Each path below is one point turned by a fixed rotation once a step. After each direction that follows a path, write how fast that rotation turns it, in degrees each step (0 if it stays still).
Each turn is a multiple of 5 degrees from 10 to 175, or 0.
Each row of a path follows its step; steps can be skipped.
Rotation 1:
step 0: [  5 -19 -24 -18   2 -12  -3   1   3  -7  -1   3   2  -8  -7   3 -11   4
  13  19 -10   8 -20 -10  -6   6  -6   3  20   7  -9  24 -16  -7   6 -21]
step 2: [-14  -9 -13   3 -24  -6  12 -20 -18  10  12  14  -4  -6   3   6  12  -1
   7  -6  -2 -29 -15  -2  18  12  -3   7  11   5 -10   3  14 -16   1  -8]
step 5: [  4  -9   8  25   2  -8   1  10   4   5   4   5  12 -13  -5  -4  34 -19
  10  -6  11  -8  -2 -10   7  30  -8   1   4   5  -4   7  10  -3   4 -19]
step 6: [  7 -11 -24   7  14 -18   5 -13  -5  -2   5   5  -3  -8   5  -2   4 -18
   5  10 -17  18  -2 -11  17   6   1  -7  20 -16 -21   7 -22  -4   4  -9]
step 8: [  1 -14  -6 -14 -28  -7  -3 -13   2   7  12   6  14  -5  -6   0   2  -1
  12  17   3  -6 -10 -25   0  17  -1  -3  10   3  -8  22  25  -8  -4 -13]
step 11: [-11 -15  -1  -3  13   6  -1  10   3  -9   0   0  27 -15 -26   2  14  -1
   5   1  -9 -16 -10 -18  11  14 -19  11   8  15   2  -3   9   1   3 -21]
step 14: [-11  -1 -17  -4 -15   4   5   2  -3  -7   7   4  22   1   5  -2   5  -4
   3   5  -6  13 -16 -26  18   9  13  -9  27  -5 -17   3   6   7   7 -23]
step 16: [-11 -15   8   0  -9  -8  -6 -29  -8   8  23  22  10 -10  12  -9  16  -2
  23   7   5  -6   8  -9   0  11  -3 -12  -5 -16   8  11  -4 -10  -7  -3]
Directions:
[-2 -4  0 -4  1 -4 -5  2 11  5 -1  7 -4 -8  9 -1  2 -2  2 -2 -5  1 -5  9
  4 -7 -2  1 -2 -5 -1  1 -2 -2  1  2] | 110
[-2 -5  2 -4  0 -1  2 -8  1 -4 -7  1 -1 -4  2 -3 -1  4 -4  3 -4 -8 11 -9
  4 -2 -2  3 -8 -2 -4 -1  2  0  2  4] | 80
[-9 -3  4  1 -1 -5  0  3 -2  1 -5 -8 -2 -2 -7  1  1  1  7 -4 -3 -1  3  1
 -6 -1  4 -5  6 -9 -1  0 -1 -3  2  9] | 125
[  4   7  -2  10  -1  -2  -3  -7   2  -1   4   4  -2  -6  -3  -3   3 -10
   1  -2   4  -4   2  -3  -7  -5   0   0  -1   2   1   4   5  -8   2   5] | 100
[ 5 -2  4  4 -3 -5 -7  1  1  1 -2  3  5  3  5 -2  5 -4 -3 -2  4 12  5 -5
  4  5  7 -5 -2 -6 -3 -2 -2  2  3  1] | 40
[  2   1   0   0  -6   0   0   4   2   1   1  -5   2  -3  -6   3   6  -1
  -3  -5  -5   0  -3   1   7   1   0   2   0   6 -15   4  10   2   1   1] | 120
[  7  -3   6  -2   5  -1  -7   2  -6   2 -10  -1   2  -1  -3   4  -3  -6
  -5  -9   4  -6  -6  -1   3   0  -3   6   2   1   5   3  -3   0   4   1] | 175
Rotation 2:
step 0: [  4  16   5   8 -21 -26   8  11 -20   1  -2 -23   5  -6  -5 -25   0   6
   3   5 -10  23   6  18  -4   2   9  -3  21   9  13   6 -19 -15  -2   1]
step 1: [-10  15   0   2   2 -36 -14   8  18  -8  -1  -8  12   8  -2 -10  15   2
   4   4 -18   5  22  -2 -21  14 -23   5   8   5   5  21  -4  -1   3  16]
step 2: [-22  16  15 -26  -1 -12 -17  -1  24   1  15   0 -11  -6   3 -13   3   3
 -16   3  12  14   8 -10   4  14 -25 -11  -9 -15   4  -7  -4   9 -15   8]
step 4: [ 16   8  12  -2 -13 -18  21  -6   4 -11   6   2  18   3  -7 -12 -14 -16
  -5   8  16  17  11   5   7 -20  11  20   2  -4   1   3   0  -2  -5 -38]
step 5: [ 23   5   4  -2  -1 -23   1  -5 -12  12  13 -17  -6  19  -7  -2   5  -8
 -17  12  -3  -4  15  -9 -28   8   3   3  23   8   6  10  -8  -5   6 -30]
step 7: [ -3  14   1 -22 -16 -16 -20  10  -7 -17   1  -4 -29  -7  -5 -15   3   8
  12  -9   3  25  18 -10  -1 -10  -2   3  10   5  -3  -4   8  -8  -3  29]
step 8: [ -8  12  22  -2 -13 -35  -2  -1   9 -15   0 -10  -2 -34  -2 -22  -2 -24
  -3  -4  -4  -5  -3   7  11  -5  -3  16  -1 -10   1  11   8  -5  -9  12]
step 13: [ 17  -9  25   3 -26  -8  -7  14 -18   1  11 -19 -22 -16  -7 -14   1 -18
 -12   2 -16  -2  17   4  -5   5   7 -22   1   0  -5   9  -5 -14   0   9]
Directions:
[  2  -3  -3  -2   4   1  -6  -5  -2   1  -4   5  -9   3  -2   4   1  -1
   1  -9  -6   0  10   2 -11  -3   2   1   6   2  -3   2  -1   2  -1   1] | 170
[ 3  3 -1 10  0 -2  4  2 -3 -4  0 -1  4 -6 -7  6  7 -9 -5 -5  1  2  3  2
 -2 -1  4 -3 -4  3  7 -2 -6 -1 -3 -2] | 80
[ -7   0   1   2   8   0  -3   5   6   2   1   6   3  -6   3  -7  -1   0
   1  -1   2  -2   3   0  -3   2   5   4  -2  -5   3  -1   3   8 -13  -1] | 55
[ -9   1  -4   5  -6  -4  -4  -5  -3   0  -2 -10  -2  -2   0  -4  -4   1
   5  -3   2  -2   6   3  -2   4  -4   1 -10   0   1  -1  -2   0   1  10] | 55
[ 1 -8  1  5  2  1  8 -3  0  4 -1 -1 -6 -5  0 -7  4  4 -5  0 -3  0  7  0
  8 -8  0  7 -1 -6 -1  0 -1 -7  1  0] | 80
Rotation 3:
step 0: [ 27   8   3  23 -15   2  -3 -10  11 -18  -3  23   8  -6  14  -1   2 -26
 -13  -3   1  -5  -6  -4   9 -10   7  -8   4   2  21   7 -11  -6  -1 -13]
step 1: [ 19  -4   7  23  11  -1  -3  -2  24  32  15  15   8   5   4  -7   3  -3
  -8  -1  16   5   1   1  12  -3 -10  -1  -8  12  17   9  -3 -23  -7   2]
step 7: [  1   7 -17  -4   7   6 -12 -10   4   3  -3  21  -3   7   6  -7 -12 -15
  19  -6  22  16 -28 -28  -8   5  -1   7   0  10   5  11 -15  -3  -2  -7]
step 8: [ 18  11 -15   9  14   6 -20  15   2   9   5   6  -5   4  11   2 -28 -11
 -10  -1   4   7  -1   2  -5   6  -4   1 -12  12 -30  12 -23  -1  -8   4]
step 11: [ 15  13  -2  18 -18  -9   8 -17 -11  11 -10  21  17   1   7 -15  23   0
  -1   4   7  -1  -3   1 -17   0 -14  12  14  -1   0 -12 -21   3  -2  12]
step 12: [ 10 -14  -4   9   3 -12 -16  -6   4   0  -4   2   3  -3   5 -15  10   7
   8 -19  12  20  -6  -2  -7  12  -7  18  12  16   7 -10 -29 -17 -12 -19]
step 14: [-13   2 -11   5   9   7  -5   5  27   4  -9  -6  -5  19  10  -6  -4  11
   8 -10  -4  -8   4  -4 -20   7 -22  22  -8 -14   3  22  -8   8 -14 -17]
step 15: [ 17  18  -3  13  -4  -8  -6  -3  13 -26 -16   1   0   2   3  -1 -19   3
 -18  -1   1   2  14  -9 -19  10  -1   7   2 -11  11  17  -3  30  -8   6]
Directions:
[ -3  -3  -2   2  -1  -3   3   5  -7   1   3   2   1  -2  -3 -11  -5  -5
   7  -2   0  -1   1   5 -10   3   5  -3  -3  -2  -2   2  -6  -3   9   1] | 25
[ 7  2  5  3 -1  0  3 -1 -5  3 -2 -4  5  8  0 -1  4  2  2  8  2 12  4  2
  4 -7  5 -2 -1 -2 -5  8 -2 -2  2 -3] | 45
[ 2 -5  8  1 -4  5 -3 -7 -3  6  5  0 -1 -3 -2 -7  3 -7 -5 -1 -4  3 -5 -3
  4  7 -2  5  7  4  2  3  1  2  7 -3] | 65
[ 1 -5  1  0 -2  1 -8 -1 -9 -2  3  5  2 11 -2  3  4  2  2  2 -4 -6  0 -4
 -3  6  1 -3  5  0 -7 -4 -7 -3 -8  1] | 25
[-2  4 -2  0  3  2  1 -3 -1 -2  6  7  4 11 -1 -5  5 -1 -2 -4  8  4 -2 -1
 -3 -1  4 -2  0 -1  3 -5  9  8  3  5] | 170
Rotation 4:
step 2: [ -3 -15  30 -18   3   0  -1  11  12  15 -33   7   0   8  19  -2  -6 -14
  -4 -21 -11 -24   9  -4  12 -22  14  -6  -1  11   9 -10   7 -21 -12   4]
step 5: [ -9   3   8   5   0  18  -5   0 -17  12 -12  -4  49   6  -1 -10   1 -13
  15   9  19   7   7   8  18  -6 -15  -7  14 -11 -33  -8 -10  -8  -2   0]
step 6: [ 12  30  -8  -6  -2  21   4  21   0 -11   4  18  11 -17 -13  -3   6  11
  -4   3  17  -9  23  30   2   6   2   5  16 -27  -6   6   8 -22  12   8]
step 8: [ -3 -14  -4   3  12 -14 -25  -4 -11 -12  12 -16   4 -10  15 -26  -7  18
   2   5   6  -3   1  13  25  -8 -12   7  -4   5   4  28  20  12 -33  13]
step 9: [  2   0   1  -7  10   5 -10  -1 -13  20  16  -3 -22  14   4  20   0  25
 -22  -4  13  26  14  17  11  19 -11  -5 -16   0   4   0  28  -2 -22 -11]
step 11: [-14   4  -4   8   1  -9  12  11  11   1  15  15 -18  16  -1   5 -14  21
  -7  15   3 -11 -24   3   7 -14  12  27  18  -3 -36  17 -16   8   1  -7]
step 13: [  8  -8  22  24  -1  -8   4 -14  -4   7   4   5  -8   8 -11 -15  10 -18
 -14  -3 -28 -25  -3  10 -12 -15  -5 -28  24 -12  18   7  -4  -4 -21   0]
step 16: [-11   6  -7   7 -22  15 -20 -16  25  17   7  10  -2 -11   5 -24  -8   0
 -14   3   6   7   8 -12  22   3 -18 -22  22  -1 -10 -10 -19   8  22  -3]
Directions:
[ 6  2 -5  1  6 -4 -3 -6  2  3  6  5 -3  2 -8 -4  0  1 -4 -3  3  1  9 -5
 -6 -1  2 -5  1 -7  6 -6 -2 -4  4  3] | 110
[-2 -5  5  1 11  5  3  3  2 -7  0  7 -1 -2  5 -2 -3  3  5  2 -2 -6  5  3
 -7 -3 -1 -6  0  3  7  0  4  6 -2  0] | 65
[-2  3 10 -1 -6 -1  1  3 -2  6 -1 -4 -1 -1  4  1 -1  1 -2  1  3 -4  2  7
  0  5 -2 -3  7 -5 12 -5  0 -5  3 -7] | 100
[10  2  4 -2 -1  2  9 -1 -1  3 -4 -1  1  5 -4  4  7  1  2 -5  1 -4  5  2
  1  1  2 -9  2  1 -8  2 10  0  0  0] | 90
Rotation 5:
step 2: [ 17   5  -7 -17   7  17  -4  18  -7  22   1 -12 -11  -1  14  -1  -5   6
   9 -14 -13   6 -21   0  -7  -3   9  15   2  14 -25 -16  -1   3   8 -18]
step 3: [ -6  21 -12   5  -5   0  -3  -1  -7   3  12 -14 -12 -17  15  10  23  13
  -4  24 -22  11  -7  -4  -5  -8   6  12  -7  -8 -18   8  -3   1  25   6]
step 5: [  7  32  -7   8  -5 -15   4 -10 -22   1  11  -6 -12   4   8   6  10  -5
   3   9  -1  -9  -1  16  -3 -10  16 -11 -19  12 -26  -2  -8  -6  14  15]
step 6: [ -1   1   8   5  -6 -15 -35   0   0  -5  -9  -8  -1  -2  40   6 -11  -6
  -1  -1  -5 -10   5  29   8 -11   7   4  -9  -4   2  -9   1 -10  11  -3]
step 7: [ 10  16   3  19  -7  -4   7  14 -29   3   9 -11  -8   0   6  -1 -13  -9
   5  -2  10 -16  24   6  -7   6  -3   4 -24   0 -14 -18   8 -18   6  -4]
step 9: [ -3  11   0  26  -2  14  15  30 -16  13   2  -7  -1 -11  18   9   5 -15
  -8  -2  11  13  11   9   9   2   3  26  -7  -7   4  -2  12 -12  -6  -1]
step 13: [ 20  13 -17  16 -14   2 -12  -3   0  15  -9   0  -1 -11  16   1  13  11
   9  -4  -1  -7   9   7 -27   8  -3 -17  -3  -9  -3  16  20   8  -4 -22]
step 15: [ 26  15 -10   9  -4  19  -7  10  -4  21   0   8 -19   9   9 -22  25  16
   6  -2   3   8  -1  10  -5  -6  -7   6   1  -4 -17  -2  -2  10   3 -18]
Directions:
[ 3 -2  3 -2 -7 -4 -3  4 -3  1 -7  1  2 -3 -5 -7  4  0  3 -6 -3 -1  4 -3
 -5  2 -6  5 -5  2  5 -9  4 -1  7 -7] | 55
[ 0  1  3  0 -6 -5 -1 -5  1  3  6  0 -6  5  1  1  3 11  2  3 -4  4 -1 10
  1  8 -4 -5  3  7 -2 -1  0  0  5 -4] | 35
[-6  4 -1 -4 -1  5  2  3  2 -1 -2  7  5  0  2 -2 -4  9  0 -3  3 -2  9  6
  5 -7 -1 -8 -6 -6 -4 -5  2  5  2  1] | 45
[ -5   3  -1  -2  -2   1   1  -7  -5  -4 -10   0  -4  -3  -5   0   2   1
  -6  -5   4  -4  -2  10  -4  -6  -1   0   6   2   2   1  -4  -8   0   2] | 60
[-4 -5  2  0 -3  6 -7 -1 -1  5 -2  3  7  2  4 10  4  1 -4 -2 -2  0  3 -1
  1  5  5 -2 -3 -5  7  6 -8 -3  5 -3] | 145
[ 7 -2 -5 -5 -3  4  2 -4  4  5  1 -1 -1 -1 11 -3 -5 -6 -8  0  5 -1 -2  4
 -1  0 -2 -2  6 -1  7 -4  1  7  1 -7] | 160
